In the data rows, the value 128 means zero.
Here are some rows, each followed by its group. Groups can overlap.
[148 100 161 116 121 104 112 110 112 143  98 142  91 108  95 134 111 145
 122 127 120 126 133  94 145 107 137 149 116 113 145 121 119 132  92 118
 120 163 122  97 109 115 151 110 132 142 117 130] 1
[105 113 154 111 126 115 130 126 125 130 173 163 145 156 121 105 110 101
 135 112  81 152 115 112 119 163 111  89 104 118 120 128 120 127 147 124
 112 118 120 125 111 125 119  91 123 115 105 143] 2
[133 123 137  99 154 110 122 149 105 124 129 110 136 126 137 129 122  95
 165 131 101 152 108 180 111 142 130 108 112 119 103 114 118 148 174  96
  99 127 117  96 113 138 145 112 115  91  99 139] 3
[111 152 124 129 118 172 125 139 116 143 117 107 140 141 135 119 130 137
 112 117 110 128 129 152  97 174 134 121 114 117 116 108 143 107 114 131
 110 126 122 130 117 119 129 138 143 108 125 127] 4
[186 116  87 127 165 111 214 182 125 101  96  80 118 131 100 145 107  94
 157 156 104 120 110 153 141 119 135 118 211 150 113 149 109 108 150  91
 139  91 171 102 219 160 145 171  95  91 214 143] 3
[141 111 154 134 118 114 121 106 100 130 103 121  89 129 101 144 109 138
 108 134 111 124 133  94 117  89 139 119 108 121 135 119 124 123  99 126
 128 175 140 118 117 114 129 129 125 140 129 128] 1
[ 90 134 135 104 108 147  93 108 140 124 145 167 145 124 156  86 132 123
 113  99 135 130 121 127 108 188 125 124 120 116 107  96 136 111 132 137
 114 110 129 139 116 127 102 133 139 125 119 122] 5
[154  96 116 128 101 123 113 108 220 160 114 132 245 105 170 138 225 130
 147 100 115 118 127 127 110 119 105 176 136 115 123  96 136 163 114  88
 113 111  86 105 112 133 139 110 128 119 108 154] 4
[ 95 107 138 101 123 208 106 129 124 132 126 121 126 148 127 103 138 152
 117 107 126 132 118 185  96 163 144 132 107 114 113 107 141 101 133 157
 113 118 118 122 118 120 127 129 154 101 133 104] 5
[ 89 129 191  96 122 237 103 114 115 139 135 182 149 124 148  97 162 116
 115  99 115 151 114 165  99 173 133 139 111 118  95  96 147 119 141 126
  91 120 122 116 105 122 114 141 143  99 106 105] 5
[100 110 130 101 124 174 104 134 144 120 131 121 117 151 114  93 117 128
 106 106 107 138 115 142 102 148 131 112 128 117 116 110 131 100 138 151
 122 114 141 116 119 122 118 106 130 116 142 112] 5
[168 140  94  97 186 139 162 207 128 118 109  92 131 148 122 202 113  95
 185 140  97 156  99 189 115  90 135 119 137 138  94 135 116 110 192  87
 106  99 133  88 143 160 197 127 106  79 159 141] 3
[ 80 140 154  99 117 147  97 108 114 128 188 163 117 152 137  83 113 124
 107 109 144 157 127 153 112 138 125 105 115 108 117 103 134 106 146 192
 117 133 118 153 102 110 106 103 148 132 103 113] 5
[ 91 101 140 118 110 105 119 100 182 112 250 164 139 116 120  85  95  97
 136 110 108 145 123 121 166 203 100  81 105 122 172 134 111 126 167 160
 136 111 113 150 109 121 101  87 120 170 115 154] 2
[ 92 171 136 156 106 118 104 105 110 139 166 111 132 111 153 100 110 158
 116 129 143 121 156 134 133 124 124 102 116 112 143 130 142 101 111 191
 136 129 108 204 108 112 110 116 141 163 109 151] 4
[112 173 155 161 116 117 107 108  85 137 111 132  89 126  98 128 108 190
  99 160 155 112 169  96 110  93 159 132 103 120 175 132 135 105  87 169
 129 189 134 162 108 105 114 169 145 166 112 110] 1
[100 255  97 107 199 141 131 203  91 102 159  82 100 170 128 129  93  98
 119 197 152 137 124 162 132 126 166  94 130 134 127 128 119  93 180 182
 136 109 175 145 129 130 124 144 122 100 137 149] 3
[114 129 143 105 114 173 104 122 108 138 113 130 139 158 152 109 215 147
 124 101 115 127 115 135  95 174 122 152 116 124  92  98 146 129 116 111
  95 117 127 128 122 126 119 174 137 101 107 110] 5
[110 126 112 118 100 121 104  99 167 147 154 134 172 130 193 112 166 138
 143 109 173 117 138 141 112 125 102 137 114 122 117 104 147 127 119 126
 123 115  89 132 109 127 126 111 139 146  99 153] 4
[ 92 113 119 116 152 116 176 141 154 107 219 115 105 139 106  87  87  87
 122 126 103 170 109 125 173 155 118  75 102 117 139 136 107  97 191 186
 165 115 144 120 120 120 133  85 119 123 160 134] 2
[140 123 113 109 195 108 163 187 113 108 136  89 104 144 114 142  94  88
 164 146  97 155 103 150 143 118 140  88 135 122 120 131 107 105 177 120
 124 120 147  97 135 140 163 103 105  93 122 131] 3
[170 121 151 156 110 117 114 109 101 162  94 136 110 109 110 147 160 166
 114 122 123 112 139  88  99 110 139 168 109 119 133 116 137 148  92 104
 112 172 112 113 111 115 142 140 133 116 110 122] 1
[ 90 155 142 104  97 105 104  93 149 153 209 195 202 121 251  92 145 132
 159 105 153 137 146 159 139 106  93 129 101 117 111  94 146 157 138 129
 105 124  83 143  95 125 107 107 145 185  87 141] 4
[137 138 121  94 255 135 174 250 102 108 132  86  97 134 110 181  93  87
 139 160  86 173  94 141 126 136 171  87 121 119 107 129 110  99 216 126
 115 145 154  89 137 132 200  94 121  77 150 119] 3
[117 132 161 105 114 158 110 116 108 152 114 148 176 124 150 139 215 159
 128 101  95 122 118 134  95 139 118 164 128 128  93  94 145 140 122 100
  90 116 112 120 114 129 120 153 137  95 105 108] 5
[198 108  78 156 129  95 166 128 154  86  94 100 132 116  85 126 107  91
 149 145 140 110 122 109 237 104 107 160 166 202 139 178  99 242 131  85
 181  90 172 119 205 174  99 142  90 133 189 136] 6
[108  98 137 114 116 113 135 100 158 131 121 118  85 107 103 108  98 137
 121 135 177 145 138 104 117  82 123 141  98 119 152 127 128 105 107 182
 155 138 111 101  99 119 141  95 152 185 119 127] 1
[147 103  78 173 121 100 216 144 138  92  93  98 159 111 108 137 109  99
 149 167 111 102 149 150 182 109 121 215 178 203 156 152 105 194 132  97
 255  86 134 158 180 162  95 164 105 148 173 120] 6
[ 93 106 145 102 112 171 102 117 142 134 134 137 151 123 155  95 150 117
 122  97 111 143 112 178 104 145 126 122 134 112  97  92 140 120 140 133
  96 111 118 109 114 127 120 120 139 102 113 122] 5
[133 139 102  95 255 132 163 236 104 105 134  85  90 137 111 157  88  87
 144 169 113 168  97 179 140 128 175  82 142 118 110 131 107  94 202 143
 122 125 162  88 140 133 201  98 114  83 162 132] 3
[158 167 111 142 183 126 151 182  97 111 110  89 106 157  99 177 100  98
 133 162  85 134 113 135 128 150 157  94 167 150 125 165 111 108 152 111
 133 120 165 111 156 133 145 124 107  89 145 130] 3
[ 95 155 149 100 111 122 108  94 128 133 198 160 133 115 150 105 120 117
 128 112 141 145 126 125 125 132 107 106 101 110 114 100 138 113 133 152
 102 136 108 130 107 121 117 106 136 145  99 157] 4
[158 136 104 100 204 153 165 180 107 118 117  94 117 133 131 201 107  95
 157 144  93 150 101 183 107 135 148 101 122 130 109 139 112 114 191 101
 105 123 125  91 128 137 187 108 112  79 130 129] 3
[ 93 144 145  98 121 144 110 127 136 121 145 139 120 150 121  93 118 118
 114 102 128 141 110 152 106 171 122 113 121 117 100 105 139 103 141 149
 110 108 142 122 130 130 118 130 133 105 128 105] 5
[142 121 163 129 132 131 124 118 101 136  94 113  84 117  93 154 104 141
 101 149 151 126 138  93 100  79 167 124 114 112 153 131 127 103  93 146
 154 182 135 107 116 109 152 120 140 135 140 124] 1
[121 109 197 112 143 113 126  99  94 139 108 121  80 116  90 152  95 148
 104 145 126 148 129  98 120  92 163 111 106 107 142 154 117 105  98 161
 118 217 141 102 102 108 154 107 141 123 122 123] 1
[159 110  98 112 237 126 184 183 118 105 112  83  95 162 105 164  90  93
 135 156  91 151 100 141 151 124 169  82 169 126 124 166 101  96 183 122
 135 122 181  93 167 135 196  91 103  85 212 136] 3
[116 107 123  99 114 143 121 127 168 126 123 123 127 135 133 103 134 114
 132  98 125 143 105 150  90 161 112 112 111 116  95  97 134 116 153 110
 101 105 132  99 114 136 133 115 122 105 135 117] 5
[ 92 166 120 112 100 110 103  90 127 136 195 138 139 112 160 104 121 135
 125 118 168 122 150 143 131 122 104 112 105 112 142 103 144 113 112 176
 131 120 104 177 106 116 104 115 136 179  92 146] 4
[222 103  86 176 140 103 194 164 125  90  88  90 143 120  91 223 122  93
 120 160 112 105 125 118 192 102 130 193 215 207 144 171 109 255 131  87
 177  99 157 123 217 164 105 162  99 102 209 128] 6
[136 133 131 116 129 113 139 127  91 138 101 111  79 123 101 148 104 162
 113 150 128 125 132 100 104  78 148 132  95 115 139 118 129 107  95 156
 129 179 133 114 110 113 149 128 150 141 117 102] 1
[130 160  94  94 174 124 182 177 146 110 144  96 129 142 134 127 105  78
 187 135  97 155 101 190 145 112 129 104 124 127  98 118 111 117 208  99
 111 105 128  87 121 155 164 106 110  88 129 142] 3
[171 104  86 157 143 101 153 147 104  92  92  95 120 143  97 141 113 107
 135 170 163 105 130 133 167 108 126 164 173 181 142 207 105 210 128  99
 166  97 155 149 186 155 102 167 107 119 160 113] 6
[145 115 171 116 137 143 120 137  90 152  97 105  87 121 100 173 111 176
 105 153 128 123 138  94 102  92 165 149 106 109 140 148 132 111  95 132
 120 201 125 106 109 107 161 133 153 111 127 129] 1
[123 132 123 108 101 125 112 111 144 132 161 136 145 112 196 109 156 126
 145 109 163 124 128 131 118 121 101 134 121 124 104  99 147 127 123 119
 110 116 103 129 115 128 123 128 124 144 100 142] 4
[113 126 144 132  97 105  99  84 128 168 145 217 167 123 158 108 160 152
 145 100 119 121 141 121 143 162 102 130 106 113 131 103 134 167 106 123
 100 148  92 129 100 117 118 105 136 156  91 133] 7
[102 140 130  87 118 119 108 133 204 134 165 135 154 160 185 108 135 104
 152 100 131 172 107 167 138 154 105 115  98 111  99 105 139 116 168 117
 102 117  95  92 104 135 155  99 134 104 100 148] 4
[112 120 157 124 104 105 101  94 124 149 152 170 145 127 140 103 127 151
 129 108 128 124 135 109 103 124 103 105 114 115 119 109 133 135 115 127
 110 140 101 140 106 117 117 110 128 140  96 143] 4
[141 127 100 136 114 116 155 131 134 122 107  96 148 123 131 143 144 136
 150 131 124 112 135 149 118 100 117 142 140 140 127 119 132 130 124 107
 130 102 114 135 146 138 128 147 124 124 121 142] 4
[117 134 115 148  91 112 105  96 139 146 139 162 216 104 211 103 188 150
 140 109 152 101 158 124 122 115  96 157 126 130 132 106 151 176 103 108
 116 108  92 211 107 127  99 150 125 177  97 177] 4
[133 130 112 100 122 124 140 126 184 119 160 120 148 146 160 132 125  95
 166 111 106 151 106 154 159 127 111 113 113 122 100 107 121 140 169  97
 106 105 112  95 120 148 142 104 115 104 111 140] 3
[104 195 139 163  94 105 100  98 125 149 162 171 187  98 198 115 159 163
 135 113 158 112 163 127 112 113 104 132  99 128 141 107 152 143 102 131
 117 124  93 189 103 118 100 123 136 190  91 135] 4
[136  98 109 135 124 105 120 119 139 126  99 110  80 134  88 114  94 163
 108 148 212 122 140 105 145  82 152 130 115 116 175 160 119  97  93 160
 214 132 142 108 130 113 151 106 134 167 190 119] 1
[191 134  98 117 232 112 148 191 112 102 106  89  96 160  89 172  93  88
 138 149  82 138  96 117 143 121 149  78 179 142 116 170 104 100 164  98
 126 111 215  91 202 145 175 111  96  85 198 114] 3
[181 122 158 158 112 101 121 100  97 155  91 152  93 129  90 218 126 155
 114 132 129 113 140  79 129  95 145 139 108 114 147 141 121 143  84 111
 118 191 125 107 113 111 140 141 134 129 118 115] 1
[163 101  74 190 117  96 144 157 142  89  91  88 138 108  96 111 109 119
 153 164 152  95 146 131 214  92 106 164 206 199 172 157 106 197 122  93
 222  83 145 172 218 169  94 183 100 168 183 113] 6
[112 183 118 137 143 109 123 131  91 117 142 101 127 132 125 129 105 106
 133 160 112 135 131 143 131 133 145  94 127 133 143 132 116 115 137 128
 127 121 133 151 123 123 115 131 114 113 108 126] 3
[122 117 204 110 132 109  97 101  96 155 112 145  91 125 104 162 110 137
 119 131 133 148 129  98 133  91 144 121  96 103 139 129 127 120 100 139
 110 219 112 100  96 110 157 103 146 120 102 110] 1
[103 112 136 112 102 142 103 104 179 121 129 174 157 142 143  91 154 119
 115  94 115 112 123 109 106 168 106 154 136 124 114 103 135 131 122 115
 116 105 126 134 127 130 101 115 129 134 118  99] 5
[122 133 127 129 118 114 123 108 103 130 111 130  91 112 107 114 109 136
 112 138 186 118 145  98 126  93 129 133 121 118 136 133 129 105 102 150
 123 138 130 130 117 116 123 139 132 160 110 133] 1
[107 114 179 139 129 113 123 100  89 149 108 111  86 120 101 110 100 185
 100 164 182 126 168 103 114  93 175 129 116 114 189 153 126 101  88 194
 152 203 120 133 100 100 134 110 167 154 121 123] 1
[101 130 110 100 103 129 115 112 198 124 140 157 166 140 154  88 158 115
 135  94 122 121 117 144 130 143 103 140 128 125 104 100 139 132 125 114
 113  95 112 120 124 139 107 133 130 130 118 131] 5
[157 134  99  98 182 110 165 202 158  99 139  88 103 145 119 133 100  79
 165 131  96 158  93 138 198 106 118  83 120 137  92 137 109 107 205  96
 117 102 165  85 157 167 161  99  97  86 146 158] 3
[110 132  99  93 206 172 143 206 128 101 149  89 105 152 139 128  93  87
 142 164 112 170 107 220 136 134 159  96 118 123 117 147 111  97 220 147
 139 110 135  97 132 137 160  97 120  90 149 166] 3
[135 119 157 116 113 121 120 126 104 151 104 120  94 109 111 141 128 161
 122 138 160 118 141 105  99  96 137 158 109 114 138 119 138 122  95 129
 122 151 115 110 106 116 143 149 151 140 105 116] 1
[111 118 134 123  91 110 105  92 154 164 150 197 211 103 229 105 212 163
 159 101 166 107 158 125 106 152  93 183 115 122 131 105 149 234 107 113
 104 120  84 165  99 124 104 120 147 173  87 153] 4
[133 144  83 144 141 107 128 166  88  92  96  90 128 118 100 180 117 109
 132 201 143 106 147 165 133  90 142 177 161 189 123 157 116 169 132 105
 141  93 157 195 169 161  95 255 107 114 138 128] 6
[112 133 137 118  96 137  93  97 116 146 115 195 211 108 171 107 255 131
 129  92 114 111 126 130  79 220 109 212 117 126  93  92 152 249 119  90
  91 107 114 147 116 133  96 214 127 110 104 110] 5
[160 101 113 106 141 113 144 150 123 126  98  92  79 128  95 152 100 131
 118 138 161 140 113  95 115  79 158 107 105 116 129 141 119  99 106 128
 138 141 146  88 129 119 194 110 130 121 168 131] 1
[ 88 133 135  92 123 151 114 121 113 130 180 120 125 142 150 102 113 126
 123 112 139 142 122 162 101 114 116 102  92 106 103 102 141 102 143 174
 103 127 119 125 106 122 119 110 150 116 103 133] 5
[ 83 136 154 112 121 117  97 103 112 133 243 149 116 125 138  90  98 126
 112 123 122 153 139 134 121 147 125  88  97 104 150 118 129 100 139 238
 125 155 113 165  98 107 113  94 150 146  99 141] 7
[158 107 106 106 202 123 186 166 115 107 123  92 105 137 112 149  97  92
 146 148 108 145 103 162 133 108 151  88 179 132 119 136 110 105 174 109
 123 122 156  95 134 135 166  99 104  84 146 125] 3
[145 112 151 110 145 121 109 122 107 144  97 108  88 130  96 170 106 135
 111 137 148 138 122 101 118  90 150 124 116 105 120 119 122 107 108 132
 115 165 130  94 110 116 172 118 145 108 137 120] 1
[253 106  81 190 165 105 202 174 116  90  83  84 125 121  82 191 104 103
 128 165 110 102 118 103 169  89 138 164 226 211 147 200  98 173 126  83
 188  95 190 111 255 162 122 164  92  97 255 111] 6
[108 107 184 107 106 100 113  93 120 139 134 186  95 123 120 104 107 151
 117 129 147 124 150 104 113  91 119 141  94 111 168 126 122 134  97 167
 140 174 105 127  99 110 116  98 147 200  99 138] 1
[ 93 242 184 112 105 118  99  92  95 157 166 156 155 114 169 125 148 149
 123 117 119 130 144 150 112 137 120 123 109 110 125 101 151 123 113 152
 103 151  99 164  96 115 114 146 151 130  91 158] 4
[119 122 169  96 125 209 110 122 117 136 110 129 145 130 128 130 199 119
 117  96 103 144 105 134  86 160 138 146 117 115  90  91 143 127 139 106
  92 131 132 103 118 130 135 127 134  83 122  94] 5
[132 131 149 119 108 110  92 108 109 160 128 146 132 102 144 146 175 145
 145 106 117 128 122 116 113 116 109 114 106 114 104 111 139 126 112 113
  93 155 111 116 106 122 143 127 127 120  94 119] 7
[102 100 110 100 113 160 134 121 214 118 130 117 127 118 131  87 123 116
 118  98 121 134 111 136 118 133 116 125 128 117 113 101 135 104 138 135
 126  98 133 108 137 132 123 109 130 121 151 112] 5
[130 107 116 116 104 140 128 120 158 146 120 128 186 100 158 128 213 132
 139 103 103 118 126 136  95 142 109 140 113 127 109 100 149 148 122  98
 106 114 101 114 120 133 126 128 132 111 113 149] 4
[ 90 126 150  99 105 171 104 117 120 137 144 218 164 117 172 104 172 129
 117  99 138 136 124 135  94 181 123 153 113 120 103  97 150 131 128 132
  95 118 110 147 110 121 104 124 156 112 105 110] 5
[112 160 112 116 176 115 124 141  96 112 143 100 115 140 110 126  97  93
 134 160 101 137 122 149 155 129 146  96 139 128 130 180 109 104 167 127
 123 130 143 119 132 127 127 108 113 103 115 119] 3
[160 113 125 214 112 113 139 115 115 128 102 112 117 124  93 122 116 132
 116 126 124 107 135 109 133 145 126 113 151 133 155 118 118 127 101 104
 129 116 139 145 142 121 119 130 112 131 161 120] 2
[148 111 123 202 112 107 125 103 108 125 104 126  94 134  93 140 107 147
 102 136 139 111 145  87 131 121 132 108 119 122 162 134 122 116  94 131
 162 144 150 136 130 115 114 122 127 166 141 127] 1
[112 202 136 107 108 124 101 107 125 142 157 140 160 120 172 112 152 143
 142 111 119 135 126 148 108 140 105 122 114 114  99 105 146 122 128 112
  99 123 102 125 108 131 126 140 125 118  98 154] 4
[ 94 109 113  96 100 177 111 114 229 127 144 183 176 137 167  88 170 123
 138  92 142 131 116 152  92 122 106 171 109 120  95  93 143 131 147 114
 102  96 109 111 115 138 110 125 137 115 114 128] 5
[108 131 145 141 100 109  98  99 125 153 149 176 175 130 167  99 154 151
 144 111 123 119 144 127 122 127 103 115 117 119 132 122 138 147 110 117
 105 130  97 166 104 119 107 114 132 165  91 156] 4
[125 115 173 190 104  99 105  87  96 143 104 161  99  97  96 116 116 171
 104 134 110 111 169  83 152  93 142 138 110 124 196 132 118 153  83 135
 126 193 124 158 102 105 104 124 136 207 104 112] 1
[119 100 117 107 107 125 139 119 244 133 134 153 158 115 154 120 132 123
 143 103 144 134 120 142 114 109  98 135 111 116 115 104 133 135 133 114
 119 111  96 106 111 131 142  99 134 132 113 156] 4
[101 152 164 119  99 109 107  90 134 146 173 215 148 123 163  99 135 137
 128 103 126 134 137 122 130 167 103 122 106 112 131 113 139 142 110 138
 111 147  96 132  99 118 110 100 136 166  91 138] 7
Which 5 groups are nearest to each row below, nearest first, going by the distance to the group's nearest row?
[112 126 124 101  97 120  98 106 170 150 164 174 218 108 253 105 164 134
 149 104 126 119 138 143 137 164  98 150 118 127 109 103 152 172 125 108
 106 116  87 125 104 131 114 108 138 144  93 162] ~ 4 7 5 3 2
[104 142 113 219  92  97 107  93 139 126 165 214 177 106 140  90 133 127
 132 113 124 103 168 103 159 135  88 107 144 144 168 124 127 149 104 127
 159 104 109 255 115 122  87 132 113 243  99 156] ~ 4 7 1 2 5
[129 161 122 149 120 128 108 115 100 135 119 100 110 126 119 131 117 141
 115 134 133 114 135 135 122 113 138 101 128 120 130 127 135 107 106 138
 123 125 135 150 139 119 124 145 128 123 126 130] ~ 3 1 4 2 5
Which 4 groups are nearest to each row below, nearest first, going by the distance to the group's nearest row?
[148 105 138 143 119 113 128 114 107 146  93 111  98 126 100 144 115 170
 108 136 188 114 143 100 119  86 145 163 104 120 146 118 129 117  93 122
 125 156 126 107 109 113 142 135 136 130 126 130] ~ 1 2 4 7
[171 142  88 111 178 141 204 255 108 110 107  81 120 155 132 153 117  98
 143 166 118 127 110 170 102 114 148 117 139 148 108 167 122 110 172 104
 116 104 149 107 164 152 164 161 113  83 154 127] ~ 3 4 1 6
Which 5 groups are nearest to each row below, nearest first, going by the average distance to the group's rows?
[ 97 104 133  93 140 168 116 140 149 117 150 118 105 140 110  91 106 111
 112 107 117 166 104 135 118 234 134 103 118 108 103  99 132  96 155 158
 112 114 148 105 133 126 138 106 140 104 135 118] ~ 5 2 7 3 4
[ 90 117 122 102 128 170 116 134 125 118 140 113 112 141 128  94 117 125
 107 108 137 135 116 146  92 150 138 102 132 106 110 107 132  97 133 172
 113 114 145 129 130 120 116 111 139 113 143 105] ~ 5 2 7 4 1
[148 101  87 128 146 105 175 164 130  91  96 102 135 133 106 122 101  95
 138 162 149 119 128 140 202 102 134 178 168 177 140 160 103 171 148 100
 201  95 135 122 155 155 110 131 110 115 165 114] ~ 6 3 2 1 5
[168 118 104 102 159 105 145 182 121 113 120 106 117 145 123 138 109  90
 184 134  91 139 102 158 149 100 121  93 136 138 105 152 113 133 172  93
 109 107 135  94 136 150 158 111 105  93 122 125] ~ 3 2 5 1 4
[166 100  78 129 140 113 202 187 132  92  92  90 143 112 103 136 114  97
 140 167 154 107 129 141 191  92 128 228 168 178 126 176 106 174 147  96
 200  90 134 128 185 162 110 154 108 117 182 117] ~ 6 3 1 2 5
[121 127 114 108 173 136 136 155 119 117 136  98 124 173 137 129 100  97
 149 147 119 149 113 150 128 140 140 113 131 118 116 151 113 111 182 123
 116 119 120  98 121 132 155 102 121  92 134 130] ~ 3 2 5 1 4
[111 120 130  98 115 119 103 128 179 145 160 142 168 117 174 103 131 106
 158 105 148 147 115 196 129 114 106 107  99 111 107 119 138 117 148 113
 105 114  97 101 104 131 151 103 131 119  98 177] ~ 4 5 7 2 3
[134 136 112 107 166 112 143 159 110 107 135 100 111 130 126 137  98  87
 152 145 106 149 108 176 136 120 127  91 127 129 114 136 111 115 176 114
 116 119 141 102 126 143 140 109 108  95 121 133] ~ 3 2 5 1 4
[198 128  98 123 173 111 167 213 113  98 102  86 107 108 100 152 100  93
 143 153  99 125 108 110 158 112 134 103 188 149 119 148 105 118 150  97
 135 103 179  99 206 152 145 123  99  88 183 111] ~ 3 6 2 1 5
Which 4 groups are nearest to each row below, nearest first, going by the distance to the centre of the group?
[155  96 127 135 121 107 156 113 152 122  99 105  83 108  89 119 100 125
 111 133 134 125 134  87 152  91 133 127 110 116 167 150 119 108  97 136
 176 144 143  94 127 115 146 100 122 167 182 121] ~ 1 2 3 7
[107 104 177 111 117 119 110  97  97 147 116 152  92 135 113 124 105 161
 110 136 138 130 150 112 110 102 148 139  91 112 159 122 132 122  96 174
 122 217 110 124  98 105 128 111 157 153  99 123] ~ 1 7 4 5
[137 162  98 143 103 125 120 134 119 128 108 110 153 128 129 140 158 154
 122 121 138 105 133 130  93 123 116 123 153 132 126 123 149 116 106 111
 126 100 126 162 152 131 114 175 117 120 136 139] ~ 4 5 1 7
[179 115  85 204 135 101 205 146  96  93  88  91 137 115  91 194 118 105
 122 177  99  97 141 108 177 112 137 186 238 211 143 160 106 200 119  90
 144  96 171 180 205 153  94 230  98 111 166 117] ~ 6 3 1 2
[115 100 158 126 142 103 132 103 104 126 112 122  75 130  93 117  87 173
  98 155 160 128 145 113 160 113 173  95 111 104 192 167 116  98  96 238
 186 211 140 114 106 101 142  92 154 189 129 122] ~ 1 2 7 4
